128 stands for zero in the data rows.
Here are some points, one per row:
[160 217 173 120 186 187 112  72  78 142 150 110 107 143 167 147 144 166 168 150 132  92 150 116 118  92 134 149  83 103  49  59]
[ 71 132 138 137 103  88  90 112  82  80 138  66 118  78 143 109 147 129  83 118  94 150 152 103 107 146 128 111 139 167 141 126]
[ 94  95 132  90 136 114  98 125 157 153 130  80 120 161 110 164  88 121  93  91 101 144 111  92 141 139  98 148 128  96  74 105]
[148 122  75 135 144 166  97 149  68 152 118  88 162 180 129 144 141 108 132 140 105 130  99 196  81 124 146 169 114 139 166 118]
[104  98 159 102 124 169 193 156  99  92 102 150 124 101 166 115 141 140 159  86  92 149 161 136 112  75  86 129 169  72 151 104]
[ 92 116 131 151 104 121 158 105 110  88 102  92 104 168 130 142 135  88 191 130 113 201 152 127 165 164 166  98 152 142 115 131]
[157  97 142 130 139  72 147  89 142 137 129 154 112 146 111 143  47 133  77 122 102  84 142 194 166  73 168 147 125 166 137 133]
[141 167 131  91  89  98  86 121 114  81  97 106 145 118 157 104 145 191 116 159 137 131 150 108 109 113 147 175 162 114 157 181]
[ 77 124 103 183 122 173 133 126 102 100 117 100  98 170 148 145 130  89 141 140 172  85  88 135  72  89 133 148 153 115 144 127]
[156 107 126 175  79 145 107 158 130 109  95 172 157 141 118 128  89 149 120 122 159 159 110 110 126 183  88 162 142 138  54 144]
[120  95  88 165 186  49 118  93 149 158 124 154 151 114 141 158 129 121 129 137 148 158 139 151 155 128 104 150 108 107 105 111]
[102 117  36 107 143 158 128  92 121 137  83 186  59  92 144 101 139 129 140 132 105 117 143 176 124 130  75 127 120 171 134 166]
[145 116 125 153 117  71 147 120  98  80 207 157 116 105 132 138 160 101 169 146 155  95  35 113 164  62 125 165 125 127 129 129]
[142 141 152 211 139 130 104 108 145 169  94 118 105  75  98 115 158 138 100 103 135  93 144 102 178 177 215 142 108  90 193 147]
[120 133 149  89  90  88 194 104  99 117 107  90 107 168 150 107 143 113 185 165 118 141 143 226 206 189 176  96 147 123  57 155]
[185  46 178 134 137 157  71 202 164 103 147 171  98 109 164  84 125  88 182 141 119 121 150 103 104 141 130  99 155 123 150 121]
[123 128 109 138  85 137 142 182 103 150 109 142 131 178 145 182 123  97  93 100  57  95  90  81 166 143 123 156  86 101 124  99]
[137 173 151 158  90  83 133 163 117 189 122 137 132  88 132 162 118 132 166  83 103  81 157 155 134 156 114  78  94 139 131 140]
[172 169 125  54 141  97 113 185 144 100 140 150  98  99 129 119 150  76 106 172 137 107 144  97 110 180  98 106 160 103 148  81]
[128 110 121  98 122 177 190 106 123  92  91 193 116  99 141 137 144 132 158 130 112 131 132 156  91 107 121 117 127 149 153 141]
[148 128 119 119 102 102 114 104 198 102  92 121 101 102 190 138 142 178 131  84 146 144 123 114  94 148 187 121  67 106 159 134]
[115 162 138 122  96 202  70 159 163  80 151 162 174 110  51 112 116  95 134 118 135 175  82 204 135  98 145 183  85 128 115 106]
[131 132 153 143 100 172 119 134 179 175  86  61 138 157 117  98 104 138 139 134  85  90  52 114 170 132 132 140 174  62 130 123]
[139  94 101  86 119 140 147 132 159 138 110 104 192 154 141 156 152 117 107 173 183  91 139  94 136 156 148 151 139 119  90  91]
[107 172 110 144 182 141 112 151 135  82  86 143 141 122 123 136 110 125 110 107 164  53  95 152 120 145 133  52  98 131  82 118]
[113 146 145 112  99 105  95 111 154 133 138 162  96 142 198 119 142 161  97 134 114 185 104 105  74 149 162 164  97 126 134 116]
[127 121  79 122 162 148 133 115 121  77 161  50 140 103 125 184  96 124  94  91 171 126 139 129 103 101 123  93 154 114 120 161]
[185 151 132 159  96 200  84  82  73 105 173 139  63 116  95 166  70 132 138  95 127 130 209  93 157 112 139 165 112 115  46 130]
[109 125 122 137 123 112 143 111  98 163 124 177 187 163 103 135 148  90 148 126 110 158 132  93  95 107 160 105 146 112 133 145]
[132  96 167 111 172 167 150  89 147 171 180  78 126 140 133 125 119 172 123  72  97 134  79  98  89 169 124 137 118 194 148  70]
[180 113  56 123 106 143 153 158 160 117  80  92 153 164 133 155 127 147 128 116 146  89 173  72 160 115 140 140 145 131 134  96]
[132  88  88 105  79 145 120 119 171 164 168  92 140 147 111  92 153 134 162 134 117  88 150 133 100 143 126 109  89 144  77 111]
[122  78 157 109 128 106  93 119  81  80 102  76 105 174 124  52 174 114 102 116 135 108 151 135 214 109 118  99 138 186 125 127]
[ 64  93  92 132 147 133 175 159 127 135 195 116 112 144 106 118 112 246 165 150 107  93 177  98 112 116 152 146 141 135 118 140]
[144  60 185 148 169 193 143  87 131  91  91 147 161 110 143 132 132  97 153 130  96 112 163 141 110 147 103  97 118 126 156 150]
[ 91 108 141  96 111  94  67  80  97 182 126 149 167 119 122 134 121 144 188 120 111  94 105 118 102 104 149  86 168  91 128 135]
[109 161 150 132  96 119 146 112 163  91 123  86  96 161 155 150 140  92 157 140 125 194 133 124 158 151 154 128 171 204 155 125]
[125 127 119 108 128 180 167  86 111 145  87 147 105  77 167 107 154 123 140 143 107 133 118 145 133  95  54 137 146 159 164 132]
[ 78 143 162 137 173 141 143 151 123 160 108 154 130 151 125 120 184  74 122 128 144  93 135  77  99 115 129  90 128 166  89 180]
[167 173 131  90 121 111 127  90 171 199 162  91 118 120 135 159 113 100 145 115 144 117 127 145 133  84 120 107 150 140 162 182]
[161 191 108 104  70 117 134  77 108 103 142 167 103 126  61  95  58  84  82 153  93 127 132  97 104 172  99  61 130 109 166  71]
[129 150 140 100 157 103  52 103  95  96 133  95 125 180 125 122 154 146 131 139 112 154 145 133 113 178 113 171 125 131 173 206]
[101 160 162 150  99  85  94 140 168 167 117 127 142 104 127 134 108 127 170  93 152 122 144 166 146  86  80 127 125 140 128  82]
[115 172 158 139 105 135 131 158 143 140  77 126 191  93 122 126  65 132 100  87 183 140 152 178 136 141  96 168 144 146 152 111]
[145 124 143 122 121 112 140  85 134 154 115 146  92  84  46 122 242 146 100  42 200 154 154 160 141 172 168 185 136  72 139  87]
[ 84 135 153 119 125  83 119 100  90  66  98  98 156  61 133 100 125 122 151 175 107 154 140  84 127 133 164 159 113 170 117 107]
[159  91 105 127 118 106 113  77 131 181 126 119 142 145 126 120 140 117 104 128 132 151  89 131 109  91 124  79 158 143 120 125]
[112 139 167 116 106 144 128  81 126 101 204 186 126 177  83 157  99 180 125 168 202 146 131  97 191 152  87  51  87  96 226 114]
[124 144  91 139 172 101 150  97 150 138 118 117 161 164  94  70 138  90 158 123 126 155 147  95  88  79 105 110 135 119 105 162]
[190 142  84 136 163  89 137 157  66  97 113 155 140 109 118 147 127 150 164  83 115 135  37 107 148 107 149 125 140 144 133 116]
[119 120  76 102 132 113 150 173  92 168 129 133 142 117 115 124 126 101 142 106 115 159 147  94  80 139 163 106 117 152 137 163]
[142 131 178 131  80 152 123 137 123 150 168 138 176  54 134 144 123 159  98 138 146 142  72 101 158 194  66 152 123 112  69 179]
[135 110  95 132 119 153 173 127  67 122 191  80 149 134 203  73  87  80 111 101 191 124  98 164 111 134 129 123  71  72 149 149]
[149  95 165 158 104  98 100 194  84 151  42 102  76 128  89 176 110 175 106 180 205 191 137 156  94  79  98  74  73 114 149  93]
[161 142 155 129 164 117 159 155 147 141 114 125 158 186 124 161 117 134 139 101 124 143 117 101 165 170  81 178  75 160 130 124]
[106 127  98 160 118 119  89 169 171 114 185 133 170  79 131 171 142  97 134 120 106 109 138 169 142 118 121 134 111 129 140  89]
[142 171 149 183 103 124 119  92 179 135 127 182 122 189 181  90 160 179  51 121 103 177 142 106 102 111 160 106 141 125 111 134]
[ 97 119  48 110 163 200 115 133 110 221 114 152  99  69 167 114 155 120 117 194  97 192 142 139 243 108 122 108 142 137 160 138]
[ 95 153 141 110 112  98 123 114 176  82 112 138 118 135 162 103 141  94  77 156  98 106 163  86 155  89 161 169  52 101 136 162]
[116 133 108 148  85  98 120 157 148 105 145 162 135 190 104 131 149 154 116  93 132  74 130 126 157 141  51 171 134 120 119 141]
[130  83 148 145 153  79 149  87 116 184 118 166 126 103 127  97  63  96 115 155 166 122 111 127 124 126 143 182 149 131 111 106]
[126 114 103 139 132 153 163 133 120 152 159 100 161 146  92  90 120 179 158 169 119  82 157 100 102 150 137 171 119 172 165 110]
[128  66 172  68 168 152 141 129 156  74 100 161 114 109 106 192 112 117 112 166  89 109 126 152 108 119 131 132 155 109 144 167]
[135 127 140 161 118 149 148 125  96 142 212 123 149 120 144 177 153  98  75 146 152  97 158 169  94  94 149 127 171 171 114 135]
[ 95 135 172  56 154 148 144 226  92 184 143 148 119 155 131  85 125 122 118 103 135 153 128 129 118  86 193 110 139 154 114 165]
[175 145 177 176 162  77 175 185 156 142 125  80  87  93  73 118 143 120 120 185  78 167 142 157  68  97  81 116  99  64 133 146]
[156 155 105 154 149 142 129 162 158  74 150 131 186  97 110 126 142 195  90 113  94 133  86 172 168 107 132  53 114 122  88 118]
[122 153  78 138 223 133 113 158 159 100 154 134 119 109 125 118  74 130 140 100 188 169 108 107 149 126 122 127 149 124 107 125]
[130 137 148 123 188  96 107 170 126 110 152 172 105 162 168 128 116 116 118 154  92 117 156 193  98 205 112 123 202  85 145  94]
[ 90 121 101 128 117 152 156 142 166 147 133  99  66 129  85 120 138 152 147 175 150  85  54 102  94 154 150 143 150 164 100 150]
There is one direction along which these points spread out most. Where along it does each point below lie, from 0 to 99? The average is 50, and the first point in the table lies past the average. One standard deviation of the points above along it is 16.
[132  96 167 111 172 167 150  89 147 171 180  78 126 140 133 125 119 172 123  72  97 134  79  98  89 169 124 137 118 194 148  70] 53
[125 127 119 108 128 180 167  86 111 145  87 147 105  77 167 107 154 123 140 143 107 133 118 145 133  95  54 137 146 159 164 132] 23
[104  98 159 102 124 169 193 156  99  92 102 150 124 101 166 115 141 140 159  86  92 149 161 136 112  75  86 129 169  72 151 104] 28
[112 139 167 116 106 144 128  81 126 101 204 186 126 177  83 157  99 180 125 168 202 146 131  97 191 152  87  51  87  96 226 114] 71
[102 117  36 107 143 158 128  92 121 137  83 186  59  92 144 101 139 129 140 132 105 117 143 176 124 130  75 127 120 171 134 166] 21
[120  95  88 165 186  49 118  93 149 158 124 154 151 114 141 158 129 121 129 137 148 158 139 151 155 128 104 150 108 107 105 111] 60
[115 172 158 139 105 135 131 158 143 140  77 126 191  93 122 126  65 132 100  87 183 140 152 178 136 141  96 168 144 146 152 111] 74
[120 133 149  89  90  88 194 104  99 117 107  90 107 168 150 107 143 113 185 165 118 141 143 226 206 189 176  96 147 123  57 155] 26
[130 137 148 123 188  96 107 170 126 110 152 172 105 162 168 128 116 116 118 154  92 117 156 193  98 205 112 123 202  85 145  94] 43
[128  66 172  68 168 152 141 129 156  74 100 161 114 109 106 192 112 117 112 166  89 109 126 152 108 119 131 132 155 109 144 167] 34
[124 144  91 139 172 101 150  97 150 138 118 117 161 164  94  70 138  90 158 123 126 155 147  95  88  79 105 110 135 119 105 162] 34
